Each path below is one point turned by a fixed rotation once a step. After each direction that follows a path, write how fast that rotation turns it, in degrees per step (0 if it stays still).
Each turn is a multiple of 5 degrees from 10 to 175, or 0.
Each row of a path follows its step; steps can be skipped.
Path 1:
step 1: [-23  22 -12  10  -1 -16  21  16 -13   0 -18  -8  53  21 -15 -18  39 -28
  -4  26   0  20 -41 -18  34   7   8  -4 -63   9  16   7  -4 -25  22   6
  12 -35 -19 -17  -2  -5]
step 3: [-24 -27 -41  -1   8   1  15  22  -1 -17 -31  17  69  -6 -16 -23   7  -7
 -35  -7   5   3 -20 -27  -6 -11 -23 -24  12  36 -27   5  23  -3  -2  17
   0  28 -19 -24 -31  -7]
step 4: [-44 -21 -14  33 -36 -24 -12  19 -17  15 -29 -36 -18   1 -33   8  -9   9
 -22  -9 -13  21   8  23  33  21  -4  -2  -8  16 -15 -36  11  34  47 -34
  -8 -17  -8   6  -4  -8]
step 5: [  2 -55 -42 -16  18   0  17  -4  -6  -9  23   1  -7 -34 -16   3 -28  -3
 -22 -28   6 -15  -8  -2 -31  -6  27 -11 -48   9 -19 -31  43 -14 -15  -6
 -28   4  -3   7 -42  15]
step 6: [-15  20 -24 -25 -20   4  56  28   1   5 -24 -13  11   8 -18 -20 -35   2
   7  12 -11  25   2  13  11 -13 -19  11 -33  28  25 -29  21 -18  43   9
  32 -33   2  17  -7 -34]
step 7: [  9 -18 -19  -9   4 -13   3 -11 -33 -24 -11 -42 -22  -7 -25  21  20 -26
  10 -22   6  39 -51  12  -4 -14  40   8 -19 -15  15 -20  19 -45   5 -24
 -28  -4   1 -20  28   1]
step 8: [  1  17 -18  10  13  17  18   6  42  -5  -6 -16  47 -11  -9 -16   8  -1
  11  19  29  31   2  11 -45   6 -26  -4 -38  30  -9   4  -6 -46  28  -2
  -6  19 -32 -35 -28  -8]
step 9: [-40 -24 -19  -7 -17 -60 -35 -21 -20  -5 -45 -34  13   2  -9 -25 -10 -13
 -16 -11  -2  30 -27  33   9 -11 -29  -9  -2   5  -6  -4 -11  -5   6  -1
  28  18  -5 -26  38  -1]
step 10: [-27 -16  -8 -22  12   5 -37   4 -13 -11   6 -22  30 -36 -24  -6   5  -6
 -29  15  15  -1 -17 -26 -21   2  12  -9 -22 -17 -29  -1  10  15  48 -19
 -42  -4 -43   6 -49  16]
[ -1  10  -1  -2  -1  -2 -12   0  -1   5   6  -1   1 -10  16 -12  -2 -16
   0   4   1   6  -5   7 -10  -3  -7  -4  -4 -16   1  14   1  -3   9   2
  -2  -1  -7   4  10   2] | 35
[ -4   2   9  -8  11 -14   7 -15   2   8   6   7   6  -1   7  -2  -7   8
  -9  -7  -6   6   1   2  -5  -2 -16   5  -2   5  -2  -8   0  -9  -6   6
  -2   9   7  10  -1  -5] | 115
[ -4   3   2 -13   1  -4  -9 -12   4  -9  -1  -8   9   9  -4   1  10  11
  10   3  14  -3  -1   3  -8   0   1   6  -8  -9  12   0 -10  -9   2   0
  13   1   3  -8  -1   3] | 45
